One turn moves every row onto another: examples first, then more rows asked
zazeg: [  8  43  19  15 -12   9  -1  16 -15 -30  18   3 -20   9  -3  13 -13  26
 -16  -6 -13  28  15   0 -18 -11  24  27  17  13  -2]
kage: [ -6  -8  44   5  21   3  12  33   2  14  -4 -15  12 -13  10 -27 -11  15
  -6 -13  12  16 -14   5 -12 -22  -5  19  25  20  17]
nir: [-12  22  52   7  20  12  12  14 -38   3  17 -22 -12  -4  18  -7   2  30
  -2  13  29  13 -19  26  14 -24   6  31 -19   0   2]
Vebob: [ -2   2  41  21   9  28  29  21 -21  -2   5 -12  -8  21   0  26 -28 -28
 -13  -3 -17   8 -15  -9  22 -24  15  40 -12 -34  16]
Meku: [ 12   0  19  27  37 -12  33  21 -25 -28  -6 -24  -3  20   0   9 -29 -16
 -12 -24 -37  13 -12   6  -2 -25  18  20  12 -19  23]
tage: [ -3  -2  13  15  -4 -15  32  -1   5 -10  18  10 -18  28  -3  26  35  23
 -10  15  17 -21  12  -4 -12 -32   0  -9 -12 -20  13]
Fimo: [ 20  14  44  10  48 -18  27  16 -43 -15  14 -22 -26  13  14  43  -3  -6
  15  -1 -14  11 -24   9  -3 -22   8  31  -4 -26  31]
sipul: [ 11  11  40  -3  29  17  21 -26  22 -22   5 -13 -16  20  23  25  -7  17
  29  17   5  39   6 -17  27 -21  17  14 -11  -1  27]
kovib: [ 31   0  35  -6 -11  -4  -4  19 -31 -45  18   6  -2 -19   3  11   7  18
  -5  18  -7  17  -8  -9 -33 -15  -4  24  19 -20  16]
Biv: [  8  -3  37   4  15  27  24  -1  -5 -15  -8  -4  -3   5   2  38  -4  13
  14 -18 -13  21   6 -57  13  -1   7   2 -13  -7  14]
Saze: [  7   3  45 -11  43   8  22  16   1   1  24 -21  -9  22  28  22 -27 -20
  10   6  -8  30 -12  21 -10 -45  18  33  12 -10  35]
Notek: [  2  10  12 -40  -9   9  14  32  -6 -38  39 -31 -16  -7  10  30  15   7
 -13   0  -4   9   7  -1  -6 -22   6  38  11  11  20]
Konap: [-12   5  37  11   9   2  29  15 -32   0   6 -20   5  -3   7 -10  25  19
   0  20  -3  -3 -23  -3  22  -8 -21  35 -20  15  10]
Nadi: [ 31  -7  26 -13  40 -12  23   9   7 -13  -7 -21 -20  -9  21  39  20   6
  18 -29  12  22   8 -18  12 -10  17  -3  -4 -19  23]
samu: [ 11   6   7  17   7 -14  37  17  10 -16  10   7  11  29  -7  19  23  42
 -19  11  16  11  13   1 -34 -27   6 -13  -2 -15  29]
gigu: [ 31   8  36   3 -42   4  24  22  -3 -27  13  -2 -47   7  10   6  17   8
 -18   8   4  18 -15   0  13 -24  28  27  14  -8   8]
bamu: [-11  11  30  16   1  16  15  10  10 -18  25  -4 -16  24 -18  16   7  44
 -22   0  24   0  10  -5  -5 -53  24  -9   3 -29  41]
bozup: [  7  10   1   6 -10 -19  -9   1  19 -24  17   2 -24 -12   5  12   9  -4
  -8  20   1  17  14  14  14 -18  -5  42  28  -9  21]
mesi: [-25  -4  34   7  18   9   9  24 -16   0   0 -30  -5 -21   8 -13 -19  14
 -20 -16  31   4  -9  23  20 -26   6  27   8  -8   6]
matuk: [  2  -3  32  26  23 -27  37  23 -15  -4  -7 -19 -11  -2   9 -18  16  27
   3  -3  -3  12 -31   2   9 -12  -9  17  16  29  20]
batu: [ 22   7  32  10  21   0  22  18  -1  26   7   1   0  26  16   7  10 -34
   7   9 -36  16  -9  -1   4 -26   3  37  -6 -13  27]
rele: [ -4   3  17  -6  -2  -4  23   5  30 -15   2 -14  14  29 -13  18   9  34
 -22   4  17  -9  19   4 -16 -46   7   0  14 -18  44]
vun: [  3  12  36   5  13  12  16  16   6 -26  31  -3 -12  22 -13  24  20  30
  -7  17  33 -24  13  -9 -20 -34   1   2 -21 -25  26]
disi: [ 34  -1  34  -8  11  16   7 -10   7   6 -16  -1   9  10  26   0   8   0
   4 -15  -4  31  20  -9   7 -23  33  -3 -14 -29   4]
Ked: [ 11  -7  14  -4  33  11  16 -17 -13 -52  -4 -29  14  -2  13  12 -11  15
   0  -4  -8  30  15  -8  21 -23  18   1 -18 -35  19]

Ked goes to Nadi
Saze goes to batu
And these:
bamu goes to samu
gigu goes to zazeg
kage goes to Konap

